[ 53.2   7.6 -29.8   5.2 -17.1] = (105)
[ -2.5 -32.2   9.1 -80.0 -17.2] = (40)
[ 7.6 53.2 -3.4 43.3 80.8] = (78)
then: [ 7.6 53.2] => [-3.4 43.3]
then: [53.2  7.6] => [-29.8   5.2]
loc: [-17.2] => (40), 4
which: [ 7.6 53.2 -3.4 43.3 80.8] => (78)

[ -5.4  21.6  -7.8   2.3  29.1   9.0   5.5  13.8  -2.0  -9.3  20.0  29.4
  -1.5 -10.2  -3.7  -1.6  24.7   6.3 -63.7 -18.8   0.6   5.7  23.0  52.2
   6.6  15.8   8.8   2.6 -21.6] : (124)
[-10.4 -21.7  -1.7 -18.1   9.2  -6.6  42.8  -7.7   1.6  -5.3  23.6  -4.6
  25.7  -7.0  -2.6 -13.9   0.0  14.5  21.1   5.0 -13.0  -3.1 -15.9  -1.2
  -2.5  10.9   3.8  11.1 -18.2] : (92)
[ 12.0 -38.7   1.6 -12.3 -39.9  -5.1  13.3 -11.7   9.2  -4.1   1.1 -23.7
 -25.1   8.5   9.5  23.7 -23.2   8.3 -20.4   5.2  15.8   0.6  52.2  23.0
   5.7   6.6 -40.5  17.6  -0.4] : (97)
[ 11.2 -25.1  -6.9  -2.3  -5.6   8.6  35.0  23.4 -12.7  -5.3   5.8   4.8
 -13.7   1.9  23.3   5.0  26.8  12.6 -55.9   9.2 -16.4  -4.4  21.1  12.1
   4.9  24.6 -21.0  33.0 -15.6] : (138)
[ -2.0  29.3  20.0  15.8  21.6  23.0 -63.7 -18.8 -10.2  -1.5   6.6   8.8
   0.6  24.7  52.2   6.3  13.8   2.6  -9.3  -7.8   5.7 -21.6   5.5  -3.7
  -1.6   9.0   2.3  29.1  -5.4] : (94)
then: [ 0.6  5.7 23.0 52.2  6.6 15.8] => [8.8 2.6]
order: [ 21.6  -1.5  23.0  52.2   6.3  29.4  -2.0  15.8  -5.4 -21.6  -1.6   8.8
  -3.7 -63.7   2.6   6.6  13.8 -10.2  20.0  -7.8   9.0 -18.8  24.7   5.5
  29.1   0.6  -9.3   2.3   5.7] => (124)

[-21.1 -27.9  -8.4   6.4] -> (81)
[-30.1   0.4 -25.5 -23.9] -> (16)
[ -3.9   3.6 -12.5 -16.8] -> (62)
[11.8 28.7 -5.9  9.8] -> (115)
[-32.6 -28.2  36.4  21.5] -> (172)
[-32.5 -35.2 -59.2  -8.5] -> (45)
[-60.2 -26.7  28.8  17.5] -> (37)
[ -4.9 -16.8  27.9  12.5] -> (52)
[-67.2  17.6 -26.4 -15.6] -> (101)
loc: [28.8] => (37), 2
which: [-21.1 -27.9  -8.4   6.4] => (81)
which: [-67.2  17.6 -26.4 -15.6] => (101)
which: [-32.6 -28.2  36.4  21.5] => (172)

[ 56.8   5.2 -16.3  40.8  28.4] = (158)
[ 50.3  20.4 -12.6  46.0   3.3] = (91)
[ 56.7   5.2  -1.4  38.3 -27.4] = (68)
[-10.8 -20.3 -12.6  -5.4  67.5] = (117)
[-33.3 -48.3 -20.1  -5.4  36.8] = (95)
[ 56.7   5.2  -1.4  38.3 -13.4] = (66)
which: [ 50.3  20.4 -12.6  46.0   3.3] => (91)
which: [ 56.8   5.2 -16.3  40.8  28.4] => (158)
loc: [-20.1] => (95), 2
which: [ 56.7   5.2  -1.4  38.3 -13.4] => (66)
loc: [46.0] => (91), 3
then: [ 20.4 -12.6] => [46.0  3.3]

[-10.9  15.4  17.0  29.3] -> (10)
[-43.2  18.2 -69.5 -21.0] -> (35)
[-36.8  13.7  10.9  15.3] -> (60)
[ 36.3 -18.1  29.6  24.1] -> (80)
which: [-43.2  18.2 -69.5 -21.0] => (35)
loc: [15.4] => (10), 1

[-18.5  -8.2 -15.0 -12.1 -10.0   0.4 -15.9   2.4 -17.9 -21.1 -10.0 -19.5
 -28.0  -7.3 -25.8] -> (162)
[-18.7  10.2  -5.3   6.8   5.1   2.7  10.1  -0.6 -11.7  -6.4  -5.0 -13.0
   6.6  35.9 -15.1] -> (3)
[-28.7 -17.2 -17.7  -8.1 -18.4  -1.3 -10.4   0.4  -7.9 -11.2 -15.5 -23.3
 -18.2  -9.2 -25.1] -> (118)
[ 17.0  -4.4  19.8  -5.9  -3.9   2.0 -11.5  -9.4  -7.9 -14.4  -1.3  -6.1
   0.8  -8.1 -11.9] -> (23)
[-13.0   6.8 -11.7   5.1  10.0  10.2  -0.6 -18.7  -6.4   2.3   6.6   2.7
  -5.3 -15.1  -5.0] -> (12)
[-15.1 -11.7  -5.3  -6.4   5.1 -18.8  -0.6   6.6  10.0   2.3  10.2   2.7
 -13.0   6.8  -5.0] -> (31)
[ 11.9  -3.5 -24.0   0.2  -1.2  -3.8 -14.1  -7.4 -17.1   7.7  -8.4  -6.4
  -7.3  -8.6   0.2] -> (119)
order: [  6.6   6.8  35.9  10.2  -0.6  10.1   5.1 -13.0 -18.7 -15.1  -5.0   2.7
 -11.7  -5.3  -6.4] => (3)
then: [-15.1 -11.7  -5.3  -6.4   5.1 -18.8  -0.6   6.6  10.0] => [ 2.3 10.2]
order: [  2.7  -5.3 -15.1  -5.0 -13.0   6.8 -11.7   5.1  10.0  10.2  -0.6 -18.7
  -6.4   2.3   6.6] => (12)
loc: [2.4] => (162), 7
order: [-18.7 -15.1 -13.0 -11.7  -6.4  -5.3  -5.0  -0.6   2.3   2.7   5.1   6.6
   6.8  10.0  10.2] => (12)

[-25.5   9.9 -12.6  -9.3  47.8   3.8] : (48)
[-13.4   3.9  60.0 -11.0 -28.2   3.5] : (121)
[-28.2 -13.4   3.9  60.0 -11.0   3.6] : (129)
[-12.6  12.3  -9.3  47.8 -18.0 -25.5] : (70)
which: [-28.2 -13.4   3.9  60.0 -11.0   3.6] => (129)
which: [-13.4   3.9  60.0 -11.0 -28.2   3.5] => (121)
order: [-28.2 -13.4 -11.0   3.5   3.9  60.0] => (121)
order: [ 60.0 -11.0   3.6 -28.2 -13.4   3.9] => (129)

